data =
[[148 127 127 107 134 117 124 130 145 121 120]
 [128 128 128 127 127 128 128 127 127 127 127]
 [152 129 129 133 119 141 138 111 127 100 158]
 [130 143 143  98 135 157 125 131 138 127 122]
 [115 127 127 122 152 128 101 139 149 125 150]
 [148 126 126 105 136 117 125 130 144 121 120]
 [129 127 127 127 128 128 129 127 127 126 127]
 [115 131 131 120 125 132 111 148 133 123 130]
 [127 128 128 126 127 127 129 127 128 126 127]
 [127 128 128 127 128 128 129 127 128 127 126]
 [128 127 127 128 127 128 128 127 128 126 127]]
Give the last entry in the row that holds the smallest entry.
122
The first entry of the smallest entry's row: 130
The entry just left of the smallest entry is 143
Give the third entry on the diagonal from the top-right corner.
127
Give the top entry of the column that holds the largest entry.
120
Give the entry in the top-left corner.
148
The bottom-right entry: 127
The fourth-last entry, reading row by row: 127
The entry directly below the centre entry: 128
The fifth entry from the end, reading row by row: 128
The largest entry in the first column -> 152
The entry just right of the centre entry: 125
The entry directly above 139 is 131
The entry directly below the smallest entry is 122
The second entry in reading order -> 127
Give the top entry of the column that holds the smallest entry.
107
The entry in the bottom-left corner is 128
Give the entry directly above 136.
152
Give the entry directly above the centre entry.
128
Give the last entry in the row that holds the largest entry.
158
The 3rd smallest entry is 101
The 2nd smallest entry: 100
The entry just left of 105 is 126
Give the entry just right of 105.
136
Give the entry just right of the smallest entry.
135
Give the second entry on the main diagonal.
128
The bottom entry of the column that holds the smallest entry -> 128
The centre entry: 117
Give the entry just right of 134.
117

Questions about the matrix below. Indices start at 0.
1) Find the entry in the top-left corner.
2) Find the entry in the bottom-left corner.
3) Find the entry in the bottom-right corner.
4) Find the top-right entry.
5) Find the entry at row 2, column 0.
6) Find the entry in row 1 and column 1.
[[130 122 109 129 129 127 133 129 126]
 [139 124 109 127 134 126 135 134 125]
 [131 130 117 131 140 120 123 123 126]
 [145 127 112 125 139 123 135 137 124]
 [134 128 114 129 138 123 128 128 126]
 [140 128 113 127 139 122 131 132 125]
 [127 120 107 130 126 129 133 127 127]
 [132 127 114 130 136 123 128 127 126]
 [148 126 111 124 139 123 137 140 123]
 [132 130 117 131 140 120 124 125 126]
 [129 125 111 131 132 125 129 125 127]
 [130 128 114 131 136 123 126 125 126]
 [130 120 106 129 126 129 135 129 127]
 [126 119 106 130 124 130 134 127 127]
 [136 122 108 127 131 127 135 132 125]
 [134 122 107 128 129 128 135 131 126]]
1) 130
2) 134
3) 126
4) 126
5) 131
6) 124

[[131 120 116 133]
 [109 127 156 129]]
The entry directly below 116 -> 156
The top-left entry is 131
The entry directly below 133 -> 129

m =
[[108 133 115 127 138 115 126 134 137 138 113 124]
 [137 138 144 130 109 134 136 126 115 117 132 135]
 [149 126 142 130 127 138 132 122 121 121 150 130]
 [140 141 139 130 109 133 136 126 119 116 136 135]
 [117 116 118 122 126 131 117 124 134 123 106 134]
 [116 136 125 127 110 125 131 128 130 120 106 136]
 [123 110 126 124 123 141 117 118 130 118 111 133]
 [114 146 124 131 118 117 135 138 129 128 114 134]
 [135 117 138 125 115 140 124 119 124 113 119 139]
 [141 107 133 124 141 138 124 122 127 129 142 123]]
Counting starts at 0.
The entry directly below 146 -> 117
Read off the entry in the bottom-right corner.
A: 123
Read off the entry in row 0 and column 1.
A: 133
Read off the entry at row 2, column 0.
A: 149
Read off the top entry of the column that holds the largest entry.
A: 113
The entry in the top-left corner: 108
Read off the entry in the bottom-left corner.
A: 141
Read off the entry at row 1, column 0.
A: 137
The entry in row 1 and column 1 -> 138
The entry directly above the largest entry -> 132
The entry in the top-right corner -> 124
The entry at row 2, column 2 -> 142
The bottom entry of the column that holds the largest entry -> 142
The entry at row 1, column 2 -> 144
Read off the entry in row 0 and column 2.
A: 115
Read off the maximum.
A: 150
Read off the entry just left of the largest entry.
A: 121
Read off the entry at row 2, column 1.
A: 126
